(in the rows, 128 means zero)
The rows of A fall into 3 groups, and each row is roughly a mix of its group's hidden directions.
A, 103 rows:
[[169 143 143 121  86 146 133 108 128 166 132 155 135 140 162]
 [151 107 111 121 135  99 136 157  99 103 104 110 106  84 145]
 [124 106 132 100 135 157 124 114 177 134 143 134 179 126 150]
 [ 77 111 124 110 181 133 115 127 132 101 132 114 151 129 107]
 [149 135 106 133 118  92 137 139  85 137 118 129  72 112 137]
 [126 159 115 139 118 124 113 144  89 142  95 149  95 137 171]
 [168 150 141 119 111 147 119 129 134 139 103 158 137 132 185]
 [ 76 129 132 102 172 141 115  94 125 133 152 126 150 139 124]
 [159 148 125 162  78 119 142 130 110 152 117 134  93 147 113]
 [ 94 107 124 110 142 158 115 127 169 124 131 127 179 125 152]
 [187 136 152 116  89 135 136 121 140 145 138 150 134 118 161]
 [ 97 148  99 144 120  94 119 149 106 134 130 136  70 126 131]
 [123 112 113 108 143 160 122 108 168 155 133 139 168 141 164]
 [161 110 148 110 148 153 127 129 171 109 122 128 177 120 145]
 [ 89 116  94 122 182 139 113 121 163 138 136 126 143 137 147]
 [ 62 123 120 129 138 155 105 138 147 120 117 124 165 134 146]
 [119 104 132  92 143 145 119 123 173 123 149 134 172 110 157]
 [138 147 130 151  83 101 132 155  92 122 114 132  83 121 119]
 [151 114 136  92 138 139 135  95 164 152 172 146 152 133 133]
 [163 147 139 150 115 101 142 135  85 120 117 122  84 127  99]
 [144 154 162 100 144 101 126 111  99 122 170 144 101 108 130]
 [137 152 130 171  95 115 130 154  94 118  91 119  95 126 125]
 [106  93 127 131 139 129 133 141 166  98 141 101 157 118  85]
 [ 86 141  83 140 161 113 114 129 120 152 133 133  90 139 146]
 [109 100 131  97 151 127 136 102 152 129 177 121 150 126  92]
 [ 99 118 140 138  97 136 128 145 147 106 127 127 145 154  66]
 [119 123 113 119 168 153 121 101 174 154 147 137 156 149 147]
 [125 151 122 169 100 109 127 156  95 118  97 120  87 125 122]
 [143 119 126 100 153  94 126 145 107 107 144 126 105  77 156]
 [ 73 131 131 129 155 109 122 126 118 104 150 113 114 129  79]
 [ 89 115 120 125 143 104 136 123  86 118 147 103 108 119  81]
 [115 102 126 110 138 112 142 108 156 128 182 116 130 120  81]
 [135 145 158 146 104 101 136 140  99  99 134 118  98 119  80]
 [130 103 133  91 136 146 123 123 169 125 144 134 173 107 162]
 [122 160 117 147 104 101 125 138  88 141 122 140  71 130 134]
 [151 163 149 159 114 132 136 108 109 146 128 136 109 170  90]
 [187 131 170 119  85 132 147 117 116 125 130 132 139 120 118]
 [158 118  98 150 116 144 129 156 127 139  72 129 132 138 163]
 [139 153 121 168  94 105 132 150  99 130 107 126  80 126 125]
 [170  98 140 118 129 153 136 135 164 114 114 120 178 116 140]
 [197 127 153 125  90 123 146 128 147 128 138 136 128 109 134]
 [178 132 164 121  76 117 146 129 104 122 133 133 119 115 111]
 [ 88 132  85 139 177 134 110 130 142 144 118 129 121 140 160]
 [179 136 163 144  74 127 148 126 123 128 131 128 126 130 101]
 [157 148 133 167  91 120 145 122 116 143 121 126  97 153  89]
 [ 73 142 141 123 138 159  98 133 141 123 126 140 165 136 160]
 [107 114 142 142 128 131 142 111 133 122 155 102 144 141  59]
 [137 121 151  99 153 148 120 113 174 125 160 143 170 127 141]
 [181 147 130 163  90 114 145 130 119 144 119 129  92 131 123]
 [149 145 121 146 136  92 135 141  84 122 122 125  72 124 109]
 [155 148 137 149 112 101 138 141  78 118 111 123  83 122 110]
 [ 86 107 102 114 156 130 108 161 136 107 111 123 143 106 164]
 [134 151 124 157 122 101 137 127  98 135 133 127  77 148  84]
 [107  98 113 100 143 143 117 140 154 118 121 124 166 100 173]
 [140 155 120 170  93 110 127 157 109 127  99 129  85 126 135]
 [120 140 148 132 148  97 134 121 109 103 155 116  98 124  71]
 [129 103 126  85 141 133 121 130 160 122 147 136 157  94 172]
 [166 131 155 114 117 161 130 104 161 143 133 145 169 139 152]
 [ 60 116 105 141 151 143 111 142 145 117 116 113 149 139 121]
 [ 68 127 101 135 166 110 113 146 109 111 123 113 107 120 122]
 [ 65 128 102 134 174 131 110 135 111 119 112 118 126 142 122]
 [ 93 111 143 101 151 147 126 100 153 120 154 120 171 135 102]
 [108 119 117 117 167 148 122 100 178 146 155 131 157 146 129]
 [170 160 142 114 109 117 131 101 127 153 142 156 100 122 165]
 [130 122  88 152  98 137 125 152 135 152  92 129 122 125 177]
 [146 144 112 166  86 112 140 139 103 149 111 128  84 141 117]
 [ 95 111  92 116 181 123 120 115 165 138 153 122 130 124 138]
 [105 111 117  96 160 157 113 118 136 136 119 134 170 128 172]
 [120 114 134 105 127 164 118 119 161 134 124 135 182 124 170]
 [ 95 114 114 113 137 162 115 116 168 146 132 136 172 141 158]
 [177 125 117 131  92 140 136 133 134 156 108 141 132 122 179]
 [140 144 148 152 116 101 138 141  95 102 126 115  93 125  78]
 [150 122 126 121 101 160 121 137 154 144 106 148 163 133 179]
 [106 107 118 123 141 165 117 131 170 125 109 125 181 137 149]
 [103 126 123 143 157 101 129 146 108  95 126 107 102 127  75]
 [102  99 125 111 143 156 120 129 172 116 127 119 182 121 141]
 [125 111  94 126 123 151 119 145 138 146  93 133 149 124 189]
 [ 63 136 111 152 149 142 114 127 127 128 113 119 133 163 102]
 [ 75 118 105 138 174 116 122 133 116 109 122 102 119 130  96]
 [109 147 107 132 124  91 127 129  88 142 143 134  68 122 125]
 [145 150 123 145 120  96 133 141  78 126 116 128  73 122 121]
 [129 144 116 158  73 116 142 120 109 161 131 130  91 144 109]
 [129 133 149 153  96 153 133 121 170 127 127 129 156 162  87]
 [184 139 147 141  92 115 153 114 106 138 127 127 103 135  98]
 [ 89 122 137 114 132 163 111 120 166 129 136 135 180 137 147]
 [118 141 121 133 136 144 106 157 113 113  73 137 137 127 179]
 [ 98 113 127 107 147 158 113 120 172 131 141 135 176 132 151]
 [166 152 151 141 110 100 141 128  93 122 136 131  85 128  97]
 [143 112 157 101 116 151 139  95 162 132 156 131 173 132 113]
 [156 100 135 103 132 160 133 116 162 130 120 129 182 127 149]
 [ 99 137  80 164 163 113 121 136 123 142 115 113  91 131 142]
 [189 109 138 113 122 150 139 120 158 140 127 137 162 125 154]
 [ 89 118  93 118 181 138 112 120 159 141 138 131 140 137 150]
 [147 118 177 102  94 140 133 135 111  94 118 128 164 116 110]
 [149 133 132 151  99 102 149 129  82 133 132 111  90 121  93]
 [172 155 142 140  83 108 137 132 105 136 121 142  89 118 141]
 [123  96 120  98 149 149 123 123 175 126 138 127 174 115 154]
 [121 119 151  78 166 130 118 113 136 112 160 135 156 103 148]
 [ 92 152 107 153 116  98 118 151 103 126 122 131  75 129 122]
 [ 95 126  93 148 136 140 107 163 140 126  89 128 133 127 173]
 [140 147 133 154 118 101 133 147  77 111 106 118  85 122 107]
 [148 147 147 153 105 139 143 101 132 148 138 132 125 170  78]
 [ 93 101 124  98 167 137 124 113 160 119 157 120 161 126 111]]

Here is one row of each group, with its name. Which group are the others in?
[193 121 142 118 115 116 155 103 142 142 154 132 118 130 101] | (15)
[116 134 156 110 148 103 134 104 117 111 175 119 114 116  81] | (114)
[123 107 147  86 143 140 136  93 129 137 171 130 161 137  99] | (111)

[144 135 129 169  79 149 138 130 160 143 109 128 138 160 108] | (114)
[108 113 149 144 123 136 138 121 147 107 143 101 155 136  64] | (111)
[131 130 115 109 120 102 129 118 173 147 182 152  99 121 130] | (111)
[114 125 138  94 140 150 111 117 164 137 153 150 165 123 170] | (15)
[161 141 156 143  75 117 139 146  91 113 108 126 111 119 112] | (111)
[152 150 161 134 104 106 143 109 115 128 162 132  99 133  82] | (114)
[190 124 157 130 114 152 148 108 104 139 110 120 156 132 131] | (111)
[ 81 135  99 155 159 114 116 149 104 114 106 113 100 137 111] | (114)
[120 157 152 123 109 132 126  92 158 150 172 153 124 154 108] | (111)
